(in the rows, 128 means zero)
Where one turn sends some rows of the set: a few examples, then the rows asked
Z_867: [105 103 137 153 182 125 111 135 127 109 138 131 119 126 121 143 117 137
 166 139 131 104 126 131  93  95 148 103 127 132 144 119 120  96 135 139
 110 117  98 130 146 136 101 101 117 128 115 147 154 116 123  95 150 133
 138 127 115]
Z_413: [100 119 129 123 169 103  89 130 118 105 138 146 137 116 132 156 135 123
 149 146 146  88 114 128 117 129 131  90 142 158 141 140 124  98 149 133
 123 104 133 115 129  91 105 111 129 102 122 137 129 112 117 118 117 132
 139 103 110]
Z_942: [120 117 159 128 138 125 127 132 108 122 132 140 125 111 113 122 133 109
 174 137 157 107 119 149  95 149 162 126 133 121 133 134 129  90 131 150
 155 139 133  82 158 131 134 126 161 116 147 160 134 132 154 125 128 101
 162  91 110]
Z_34: [114 111 164 134 143 129 127 123 105 116 139 137 126 111 117 139 138 103
 170 131 159 117 129 154  91 148 150 112 127 117 134 134 123  94 130 148
 159 143 128  88 156 136 132 125 148 115 138 164 125 129 148 134 108  88
 166  93 114]
Z_693: [112 114 165 137 141 124 137 130 106 121 132 140 127 118 115 130 137  99
 173 138 149 110 125 163 100 132 151 127 128 123 133 146 133  96 135 145
 151 142 137  89 155 132 126 122 167 115 146 159 126 126 148 120 111  97
 176  92 117]
Z_983: [128 108 111 133 145 114  73 108 118 122 158 142 124  96 102 128  98 141
 129 153 129  88 116 126 122 136 140 100 134  90 135 130 135  91 156 133
 151 146 123 133 180 149 103 127 158 151 111 131 130 121 146 145 124 106
 101 149 111]
Z_565: [113  91 115 135 142  98 121 115 136 104 159 105 119 141 130 130 108  97
 128 128 133  96 128 155 133 127 161  93 116 115 134 152 113 101 139 137
 146 103 139 124 155 131 113 120 117 122  99 145 160 118 129 124 111 134
 143 131 125]
Z_782: [120 119 143 150 142 117 105 136 121 131 138 144 144 125 128 169 128 109
 157 151 114  93 153 122 151 117 129 113 129 126 137 145 168  89 149 147
 137 153 136 153 171 113 109 157 152 141  94 121 151 149 150 127 139 100
 143 147 126]
Z_366: [128 129 147 150 143 111 106 131 130 133 132 143 131 127 123 151 141 113
 166 153 116 101 160 125 144 124 128 108 131 129 135 138 171 102 147 142
 141 156 143 150 168 114 105 151 151 136  91 136 155 148 141 120 143  99
 146 139 144]
Z_79: [145 145 146 169 139 128  97 145 121 127 158 159 120 116 139 138 134 121
 114 122 136 137 154 134 124 142 173  76 140 114 143 135 137  96 158 149
 159 137 133 124 182 120  97 119 143 138 111 148 127 128 124 127 100  94
 136 115 131]
Z_791: [115 104 131 131 140 116 102 129 150 111 165 124 134 104 142 135 120 117
 122 129 148 104  99 124 124 151 122  76 149 145 137 126 127  91 149 146
 133 111 136 104 129 126 121 105 139 128  87 133 146 133 109 108 120 128
 153 112  97]
Z_613: [ 75 116 135 164 142 150 123 156 119 157 145 112 141 135 134 138 148  90
 150 167 142 130 122 154 113 121 120 105 143 136 151 126 143 114 130 112
 151 129 115 124 160 102 117 137 184 135 120 142 146 103 123 121 124 127
 148 124 101]
Z_518: [110  82 175 151 137 147 112 144 101 113 150 137 125 144 117 146 113 121
 139 189 150  99 111 133 122 141 131 126 126 120 148 100 108 106 152 118
 131 105 123 104 158 136 115 130 148 134 124 124 133 116 160 146 138 134
 134 111  78]
Z_231: [126 122 142 152 144 120 100 131 131 130 139 143 146 125 135 151 137 126
 161 158 112  99 151 124 145 119 127 110 110 134 137 141 160 100 135 140
 138 162 145 144 170  98 113 150 152 140  95 123 152 150 142 121 145 110
 143 146 134]
Z_474: [129 123 114 142 143 111  79 120 126 133 162 140 127  97 112 120  97 138
 128 157 124  81 120 136 134 128 140  90 132  98 147 131 145  87 160 135
 149 148 113 147 190 142 113 126 157 154 113 132 134 124 146 133 123 101
 105 146 104]
Z_822: [131 104 120 156 139 117  98 125 127 111 141  96 128 116 132 150 130 113
 135 144 125 113 113 152 125 148 134  87 127 116 129 139 134  91 151 184
 123 110 136 127 120 123 121 110 158 123 103 153 148 138 104 105 123 119
 129 138 102]
Z_632: [ 86 118 137 167 147 150 122 163 106 151 135 116 156 141 129 127 145  94
 146 172 149 121 113 144 112 112 122 116 147 153 154 125 125 117 137 119
 155 135 115 126 170 111 113 142 179 145 124 135 150 113 116 123 137 125
 148 120 109]
Z_415: [ 98 121 147 171 138 115 104 125 110 121 132 108 132 146  97 176 116 138
 120 159 135  94 126 128 118 106 105 142 148 122 139 132 118  98 140 140
 143 100 106 127 164 100  93 156 168 137 112 114 129 127 138 123 119 117
 135 145 116]
Z_309: [100 123 139 171 132 113  84 123 111 121 130 102 137 132  92 185 113 143
 109 163 143  97 133 115 118 120 112 131 146 118 139 137 128 105 142 131
 154 106 110 136 168 108  95 148 175 137 117 122 135 126 146 124 121 128
 129 136 112]
Z_77: [117 111 160 127 139 132 141 132 104 127 134 145 122 113 116 133 148 108
 165 140 144 113 115 149  94 144 158 123 125 115 130 147 128  86 128 143
 149 143 122  90 144 131 128 119 155 108 129 163 122 123 157 128 111  96
 169 102 112]
Z_469: [105 115 117 132 139 117 108 132 141 105 139 139 116 130 126 139  88 120
 138 120 146 109 137 147 107 106 147  88 142 122 139 116 125 105 123 149
 129  96 119 116 147 122 114 119 131 126 124 141 167  93 113 122 129 147
 156 110 123]
Z_590: [114 119 121 129 148 110  82 108 125 125 168 146 120  94 109 133  96 137
 131 155 136  82 120 122 136 127 140  98 135  86 149 118 138  88 159 133
 162 145 114 134 176 136 111 126 155 152 112 134 139 120 137 132 117 111
 101 156 121]
Z_737: [111  89 168 152 133 148 121 145  91 113 145 140 121 143 117 136 121 106
 149 179 152 100 110 135 115 142 140 132 140 121 149  96 105 103 150 121
 131 109 129 101 155 123 114 131 142 145 132 130 141 109 153 150 128 121
 130 104  80]
Z_420: [108  87 172 147 132 160 123 146 110 119 156 127 125 136 122 128 118 114
 135 187 152 101 118 134 118 140 139 127 125 120 146 101 104 103 157 130
 122 109 127 102 153 131 101 122 143 129 136 123 145 108 159 147 134 126
 138 118  79]
Z_786: [146 154 144 157 141 123  96 140 124 133 152 170 117 121 132 129 147 116
 117 132 139 137 145 128 121 142 170  84 160 112 142 131 132  86 143 148
 156 140 130 127 177 124  96 105 144 145 116 152 128 131 122 130  95 111
 136 122 131]
Z_142: [ 77 116 138 169 142 139 127 156 114 152 143 120 141 131 133 130 148  96
 155 170 145 125 120 143 120 102 115  99 147 142 148 125 140 122 140 118
 157 142 121 130 170 111 118 140 181 143 125 147 159 110 120 123 132 119
 156 121 114]
Z_987: [ 99 100 114 154 150 124  89 144 105 102 148 132 141 124 133 155 156 126
 152 162 136 113  99 124 122 118 141  78 120 116 134 156 125  96 151 160
 108 108 119 119 137 107 106 119 140 114 133 155 152 111 115 116 120 123
 106 136 120]
Z_251: [144 141 149 169 133 130 105 138 133 130 160 167 121 122 137 123 142 111
 127 128 146 136 145 130 119 136 172  93 153 114 143 140 144  92 156 141
 154 141 135 113 181 131  91 114 144 147 119 156 131 124 120 132  92  97
 135 111 134]
Z_27: [131 112 138 118 127 111 101 129 105 144 137 136 140 129 108 129 110 126
 115 144 138 113 146 133  86 172 167 100 146 106 158 123 134 114 151 160
 148 122 131 100 148 147  92 146 132 138 137 146  93 140 139 118 131 125
 141 104 121]
Z_14: [114  88 175 146 130 155 116 152 105 123 149 139 126 144 114 123 115 114
 150 184 146  95 118 134 113 144 128 120 143 120 147 103  97 116 150 125
 133  94 128  98 159 130 112 126 136 128 130 128 140 119 154 145 136 125
 132 115  88]
Z_725: [119 116 112 140 143 110  84 114 120 125 162 131 118  95 120 136  90 146
 137 159 134  89 113 133 127 125 137  96 141  85 138 130 141  91 164 138
 146 150 112 134 185 136 102 122 157 164 106 127 127 116 148 130 111 108
 109 154 117]
Z_388: [ 82 108 122 164 148 145 116 148 115 150 152 114 142 134 132 134 145  96
 160 170 146 126 126 139 109 114 118 114 149 158 148 116 131 118 126 125
 161 136 118 115 166 103 121 140 182 141 131 151 151 115 122 127 127 122
 154 121 107]
Z_3: [131 121 135 105 135 114 102 127 113 137 143 126 129 133 108 134 108 131
 117 157 130 112 146 129  86 163 172 111 138 110 156 117 130 114 153 163
 144 135 132  92 144 146  83 136 139 128 142 148  95 123 126 120 132 136
 132 117 123]
Z_936: [140 148 143 169 131 113  93 137 127 130 155 149 117 127 140 129 129 116
 123 123 147 138 148 123 117 140 175  83 156 107 152 139 146  90 154 146
 161 141 132 124 179 131 100 116 147 148 123 150 122 131 126 138  92  98
 124 119 122]
Z_220: [107  91 123 166 163 119 125 122 130 135 162 101 132 117 138 150 139 117
 130 149 126  93 132 138 115 117 168 109 132 119 128 150 120  96 154 146
 139  98 115 142 159 119  87 111 113 132 111 166 154 129 129  90 131 138
 130 133 114]
Z_129: [ 86 122 146 170 145 116 101 121 115 117 136  95 137 138  92 172 110 136
 110 157 144  98 136 121 127 119 114 135 141 120 150 132 128 105 136 134
 149 102 110 137 156 106  92 146 177 127 118 111 137 133 144 119 120 116
 143 147 114]
Z_210: [128 105 133 119 135 127 100 127 110 140 140 132 141 132 114 134 102 139
 111 154 134 117 137 139  85 167 165 111 146 104 149 119 134 123 147 153
 147 120 136  99 145 146  91 140 146 137 142 144  87 128 130 129 135 140
 136 109 109]
Z_781: [137 116 130 119 130 106 105 121 113 146 145 125 132 129 116 132  95 135
 124 157 127 110 136 141  83 174 166  97 150 104 156 124 134 124 149 149
 142 132 132 102 151 145  90 135 137 124 142 145  98 129 133 124 136 125
 138 113 117]
Z_29: [ 95 126 141 172 134 119  99 134 112 114 132  93 145 142  93 179 115 138
 123 161 133  96 125 116 119 112 115 149 144 123 143 142 139 109 133 137
 143 116 105 132 169 101 103 151 174 141 120 119 135 128 144 121 121 119
 138 136 111]
Z_974: [117 129 149 146 145 110  99 128 135 128 145 144 135 129 120 160 140 110
 165 152 114 106 150 127 149 129 121 100 128 119 139 135 166  91 126 137
 133 154 140 144 172 109 114 149 152 134  95 119 158 153 146 114 142 113
 145 148 130]

Z_251 goes to Z_210
Z_822 goes to Z_565
Now find these:
Z_974 goes to Z_590
Z_474 goes to Z_936
Z_388 goes to Z_415

Where one turn sends some rows of the set: a few examples, then the rows asked
Z_394: [135 124 157 134 123 124 112 153 112 138 103 100 156 133  84 125 138  81
 124 168 144 105  78]
Z_284: [138 105 148 111 158  77 125 136  99  85 130 129 165 106 117 122 158 110
 153 165 140 110  84]
Z_523: [159 132 162 130 125 135 119 152 142 100 136 107 148 115 122 162 143 112
 102 148 157 101 113]
Z_730: [158 118 166 133 124 138 126 152 142 109 142 102 146 124 119 163 142 111
 108 145 164 109 104]
Z_448: [146 125 148 110 168  79 135 118 112  94 131 125 165 124 141 126 155 105
 143 144 146 105  90]
Z_959: [150 138 162 118 118 139 126 142 135 105 133 109 139 133 115 169 146 108
 105 153 163 108 109]
Z_489: [145 110 125 122 148 116  75 129 111 122 155 103 126 142 105  96 137 111
 142 160 133 114  89]
Z_47: [135 153 144 125 147 112  85 134 134  85 147 114 145 117 121  99 135  98
 123 143 179 138 124]
Z_453: [147 114 167 112 159  81 132 128  83 103 130 123 160 120 114 142 146 110
 140 141 135 105  81]
Z_457: [130 161 142 119 141 120 101 136 138  77 147 123 149 124 127 110 136 101
 125 145 165 142 124]
Z_946: [141 114 130 121 152 124  71 124 111 120 163 102 128 140 118  99 133 118
 127 158 144 124 104]
Z_381: [142 120 150 116 156  73 130 151 111  81 138 131 145 128 123 147 166  92
 140 145 152 101  85]
Z_215: [137 114 151 109 156  79 143 145 110  85 134 131 150 124 117 147 158  92
 146 140 149 105  86]
Z_773: [157 131 163 127 124 135 113 141 144 100 135 110 131 123 118 162 145 107
 103 149 178 111 108]
Z_863: [152 126 171 112 164  75 120 133  84 102 126 121 158 119 113 144 150 103
 130 141 139 102  86]
Z_368: [148 134 144 118 166  74 121 119 109 101 128 126 159 121 144 124 158 106
 142 147 151 106  79]
Z_988: [142 116 130 117 141 121  72 119 106 104 152 108 132 144 108  94 137 118
 139 176 137 124 100]
Z_768: [149  98 133 125 154 121  77 129 115 115 161  97 137 140 108  92 133 115
 141 165 139 121  98]
Z_749: [143 110 146 111 160  76 113 138 101  91 125 127 158  99 112 130 164 109
 151 167 145 109  78]
Z_989: [134 148 145 133 150 120 101 146 145  87 151 114 153 116 124 104 129 100
 129 130 168 145 118]
Z_543: [124 118 151 134 127 127  98 154 110 131 112 106 148 139  83 111 132  78
 123 176 145 118  81]
Z_198: [136 116 166 141 124 126 112 154 107 134 114  98 159 138  83 117 130  85
 128 167 147 116  76]
Z_810: [130 127 164 125 116 126 107 144  95 127 111 106 147 145  79 124 135  89
 128 175 144 116  79]
Z_91: [139 126 167 139 115 124 105 145 103 128 112 109 145 138  86 129 132  78
 115 170 158 114  73]
Z_990: [134 154 140 132 146 114  93 148 133  82 154 120 145 113 125 103 131 103
 128 128 156 139 120]
Z_795: [123 151 147 133 138 125  99 158 137  84 145 120 144 112 122 113 134 102
 118 136 170 142 122]
Z_291: [148 109 135 125 142 116  68 126 101 114 159 102 131 142 100  97 137 107
 130 179 149 116  96]
Z_180: [156 123 168 132 124 144 115 144 134 114 127 100 140 128 122 159 141 113
  95 155 158 101 106]

Z_180 goes to Z_795
Z_215 goes to Z_448
Now find these:
Z_394 goes to Z_523
Z_291 goes to Z_91
Z_381 goes to Z_368
Z_988 goes to Z_810
Z_768 goes to Z_198

